Each scene shows the same named points in several views, each turned, perhaps mirrored, and shifted as a whole.
A view may leave some points out. In some views, one point has been moved. Which views, in the order they come, and which point in each? Write - if no view has one.

Scene 1 (7 views)
panel a:
  Z790 [ 17   6 -11  35  14 -70   4 -60]
  Z737 [ 13   8  -8  34  15 -65   5 -59]
  Z125 [ 25  17   2  25  21 -27   3 -73]
  Z28 [ 10   8 -12  30  16 -64   5 -55]
  Z523 [ 24  24   7  22  22 -35   6 -62]
  Z395 [ 35  20   7  26  20 -37   4 -70]
  Z837 [ 33  19   9  30  19 -37   4 -75]
  Z361 [ 16  10 -14  23  18 -64   3 -46]
  Z281 [ 23  17  -5  19  22 -37   3 -58]
  Z822 [  2   4 -20  28  17 -64   4 -50]
  Z242 [ 22  17   6  35  16 -59   7 -66]
  Z600 [ 16   9  -8  33  15 -72   5 -55]
panel b:
  Z737 [14 21 22 18  4 -3 10 15]
  Z600 [13 22 20 21  9 -7  7 12]
  Z281 [ 20 -12  13  10  -3   1  11  17]
  Z822 [ 4 17 30 15 12 -4 19 22]
  Z790 [13 25 19 18  7 -3  5 16]
  Z502 [11 13 24 14  6 -2 15 20]
  Z242 [26 15 15 19 -8 -1  5  7]
  Z125 [ 29 -11  11   6 -18   9   9  19]
  Z395 [ 32  -7   4  11 -14   5   1  12]
  Z837 [ 30 -15  16  12 -18   4  16  10]
  Z28 [11 17 24 17  7 -4 13 17]
panel c:
  Z242 [ 23  -4 -30 -60 -40 -17 -34  11]
  Z600 [ 23   1 -30 -62 -38 -40 -40  11]
  Z395 [ 22 -19 -30 -47 -35  -2 -36  -3]
  Z361 [ 20  -6 -30 -58 -30 -46 -37   1]
  Z125 [ 19 -14 -40 -44 -30  -1 -30  -9]
  Z523 [ 20 -18 -31 -52 -29  -8 -25  -5]
  Z502 [ 19   2 -39 -57 -31 -39 -34   1]
  Z822 [ 18   7 -42 -59 -29 -49 -33   1]
  Z737 [ 22   4 -36 -60 -37 -35 -37   9]
  Z837 [ 18 -17 -35 -52 -26  -4 -19  -8]
  Z790 [ 23   4 -34 -59 -39 -38 -43  10]
  Z920 [ 19 -17 -30 -55 -26 -16 -22  -5]
panel d:
  Z281 [ -4 -19  40  15 -30  11  10 -23]
  Z125 [  3 -24  47  25 -41  14   6 -17]
  Z837 [ -5 -15  50  23 -44   7   5 -24]
  Z523 [ -6 -18  46  20 -39   5  11 -22]
  Z361 [-16  -6  27   9 -16  18  28 -19]
  Z822 [-15   5  25  12 -16  31  24 -17]
  Z600 [-17  -4  26  17 -23  20  38 -10]
  Z502 [-12  -2  29  15 -22  26  23 -16]
  Z790 [-13  -6  25  19 -23  24  36  -7]
  Z920 [-11 -13  45  17 -36   6  12 -25]
  Z737 [-13  -3  29  20 -26  24  32 -10]
  Z242 [-11 -10  38  26 -38  13  31  -9]
  Z395 [  0 -28  45  24 -41   5  17 -15]
  Z28 [-14  -1  28  16 -22  25  28 -14]
panel e:
  Z920 [-13 -15  -7   0 -19  -7  12 -14]
  Z125 [-13  -3 -19   1 -18  -4   8   2]
  Z502 [-16 -24  -9 -17  -7 -18 -11 -17]
  Z822 [-19 -31  -5 -24  -6 -22 -15 -20]
  Z600 [ -6 -24 -10 -12   3 -20 -14 -27]
  Z395 [ -7  -1 -22   7 -13  -5   8  -9]
  Z28 [-12 -25  -8 -16  -3 -19 -12 -20]
  Z242 [  1 -15 -11  -1   1 -12  -3 -15]
  Z737 [ -7 -23 -10 -13   1 -18 -12 -18]
  Z837 [-11 -10  -9   3 -20  -2  16  -3]
  Z790 [ -7 -22 -14 -14   4 -20 -17 -22]
  Z361 [-17 -24 -10 -15  -9 -20  -9 -31]
panel f:
  Z502 [  1 -16   2  36 -13 -46  61   4]
  Z837 [-12 -12 -11  40 -11 -46  24 -11]
  Z395 [-18  -7 -15  44 -24 -35  31  -7]
  Z737 [  1 -21  -1  33 -19 -36  61   5]
  Z600 [  3 -20   3  32 -23 -33  65   1]
  Z281 [-11  -4  -4  43 -16 -49  40  -9]
  Z361 [  3 -11   8  35 -20 -44  64  -5]
  Z28 [  3 -19   3  34 -16 -41  62   4]
  Z822 [  6 -18   7  34 -11 -50  69   6]
  Z920 [ -7 -11  -4  37 -14 -46  34 -14]
  Z125 [-19  -8 -16  47 -14 -45  29  -2]
  Z790 [  0 -19   0  34 -22 -33  66   7]
  Z242 [ -5 -21  -8  33 -22 -28  46  -1]
panel g:
  Z502 [-24 -14   6  -4  -3  24  20  -1]
  Z28 [-27 -16  11  -4  -5  24  21   2]
  Z837 [-18  10  -5   7  21   7  26  12]
  Z737 [-31 -12  13  -2  -7  23  22   6]
  Z600 [-34 -17  18  -3  -5  29  23   7]
  Z361 [-26 -19  11  -5   6  32  22   0]
  Z242 [-34   0  13   5   2  18  26  17]
  Z523 [-23   8  -1   6  21  14  25  12]
  Z125 [-26  17  -9   6  16  11  18   8]
  Z920 [-19   0   1   4  22  14  28  10]
  Z822 [-21 -23   8  -8  -7  25  20  -6]
  Z281 [-23   2  -4   1  20  21  20   4]
Views that do not fit: panel a
  out of place in panel a: Z837
